(in the rows, 128 means zero)
Each named move below is a turn or a mirror, shown by a few rows before and after it. Which moves, in which order, take the first row of each later pair to the second? The first pair is answered.
F (before -> after):
[137 159 129 141 130 121 129 147 151 120 134 130 114 117 165 153 107 154
 144] -> [129  99 117 136 114 141 130 103 118 147 162 139 123 137 111 122 139 148
  97]
[103 128 149 132 127 144 119 121 118  90  95 148 155  95 114 120 109 121
 109] -> [107 132 149 134 130 145 113 126 115  90  93 147 154  94 113 121 107 122
 114]
[108 122 135  79 124 117 129 175 116  95 119 125 167  99 148 141 163 137
 178] -> [102  82 129  76 113 128 133 144  96 111 137 128 175 108 113 123 181 132
 145]
Z (before -> after):
[132  63 123 124 125 109 121  97 122 120 126 101 144 124  80 136 162 121
 106] -> [152 136 140 125 135  98 150 111 119  82  99  88 166 146 134 146 156 148
 144]
[145 169 115 117 139  99 162 133  89  94 132 103 165 152 144 100 150 138
 118] -> [123 144 106 125 146  85 112 193 145 112 128 105 106 103 144 131 107 110
 134]
[125 105  99 108 134 139 148 126 140 140 158 137 113  84 101 129 119 132
  97] -> [141 147 109 105 129 135 184 109 115 115 148 132 149 116 126 123 129 159
 108]
[108  88 147 140 131 158  98  98 161 122 122 127 111 154  82  88  92  71
 144] -> [129 136 157 134 132 162 139  70 132  95 113 123 152 184 107  77 110  93
 154]
X (before -> after):
[109 115 166  99 113 135 128 123 109  91 140 117 168 115 124 150 146 152
 137] -> [105 108 161 108 116 130 101 149 142 102 136 118 133  87 128 162 117 143
 150]
[143 155 136 127 128 164 168  81 110 171 167 113  95 160 111 105 127 174
  87] -> [122  99 130 118 129 162 134 109 135 192 177 121  68 114  88 115 121 146
  84]
[121 129 131 102 113  85 143 129 105  89 111 116 111 134 114  83 101 117
 171] -> [119 113 132  96 111  95 145 126  94  93 116 117 122 129 108  83 105 115
 163]
C (before -> after):
[122  89 126 117 120 148 134 113 101 130 146 118 151 130 109 121 147 129
 100] -> [115  97 122 141 121 132  98 143 146 147 142 126 105 108 118 139 112 114
 107]
[139 148 119 121 113 125 133 114 116 122 133 113 153 133 128 126 147 142
 142] -> [138 129 115 139 111 127 114 101 132 147 139 125 122 141 110 116 129 135
 121]
[135 126 131 124 129 130 135 145 124 116 121 125 150 131 147 126 135 148
 136] -> [134 108 125 142 119 133 133 122 126 134 132 131 143 145 122 115 133 140
 114]
[135 107 113  71 109 159 140 162 153 121 103 138 151 109 153 168 137 137
 138] -> [135  84 112  82 104 172 147 116 135 137 122 148 156 136 117 144 152 138
  95]
G (before -> after):
[161 164 164 113 116 134 149  88 113 121 124 137 115 184 141  85 138 145
 139] -> [160 188 168 120 125 123 137 112 134 116 119 135  94 164 162 100 122 140
 158]
[130 105 149 177 142 146 177  55  77 126 129 170 147 179 113 104 101 100
  85] -> [140 148 151 191 148 136 175  66  89 118 114 165 135 185 142 113  86 110
 104]
[139 131 149  64 114 108 134 168 154 104 128  86 158  69 183 140 135 165
 153] -> [133 113 144  59 112 113 130 175 153 115 135  89 154  63 176 143 138 157
 144]
Then:
Between the rows of a pair lie 2 to 3 moves.
[132 121 125 105 123 131 151 112  91 117 147 131 162 147 120 102 179 133
 117] -> [134 141 124 133 123 126 141  90 105 137 150 142 140 173 122  91 161 139
  97] -> F, C
[ 93  94 129  84  63 165 143 123 114 107 136 128 185 109 114 122 160 107
 136] -> [104 168 132 167  74 142  92 119 181 133 110 138  98 133 152 130  79 113
 143] -> C, X
[131 136 136 103 136 118 136 152 131 117 120 119 160 103 138 137 133 127
 160] -> [139 160 133 155 132 116 124 105 144 144 121 133 120 152 131 116 107 141
 133] -> C, C, X
[119 104 118 146 124 108  94 106 128 139 147 122  91 154  98 110 127 117
 116] -> [134 153 134 113 136  96 120 152 124  90 127 105 131 130 149 139 131 134
 174] -> F, C, G
[164 106  93 162 165 107 102 142 165 141 101 135  61 131 127 154  94  99
 151] -> [153  57  90 108 165 120 112 167 137 126 112 122 100  98 114 168 134  90
 164] -> C, Z
[141 144 129 191 132 125  98  92 146 142 114 150  81 155 134 137  72 114
 111] -> [146 144 142 101 134 135 162 137  80  74 109 122 189 126 155 161 141 127
 159] -> C, X, F
[129 180 129 144 150 123 107 146 173 144 109 112  81 133 157 138  95 119
 157] -> [141 195 128 104 152 126 144 145 132 108 112 104 135 137 172 143 132 134
 179] -> C, G
[100  60 132  96 118 106  70 167 176 142 121 124  94  66 103 120 129 100
 148] -> [123  81 137  59 106 130 147 108  95 112 124 117 193 120  92  96 193 138
 128] -> G, C, Z
[135 148 140  92 138 109 143 190 135  86 118  99 150  85 169 151 134 129
 189] -> [116  51 120  75 126 139 136 148 100 127 159 111 159  90  89 122 176 107
 127] -> G, F
[113  41 113  54 120 162 112 183 127 123 139 117 160  56 109 144 168 127
 162] -> [108  19 105  83 117 162  78 170 150 159 148 131 120  65  87 137 144 114
 132] -> C, C
[131 124  95 166 119  73  68 137 140 212 123 125  77 125 141 113  54 137
 145] -> [116  43  91  92 110  96  89 140  81 198 148 114 151  96  95 110 132 122
 129] -> C, Z, G
[110  59 121  69 136 122 130 182 132  89 132 124 149  52 120 160 154 105
 155] -> [159 205 139 135 136 117 188  90 112  73 108 128 164 168 172 128 141 173
 148] -> C, X, X
[146 135 148  68 123 144 194 107  58  94 128 118 210 157 150 110 186 188
 148] -> [138 117 133 176 116 142 124  37 123 185 147 155  91 201  96  73 120 160
  73] -> C, G
[126 136 131  93 109 143 128 165  98 111 109 134 129  85 136 181 149 133
 158] -> [135 168 134 110 102 141 152 125  81 102 110 135 142 129 136 164 158 153
 143] -> Z, X, X
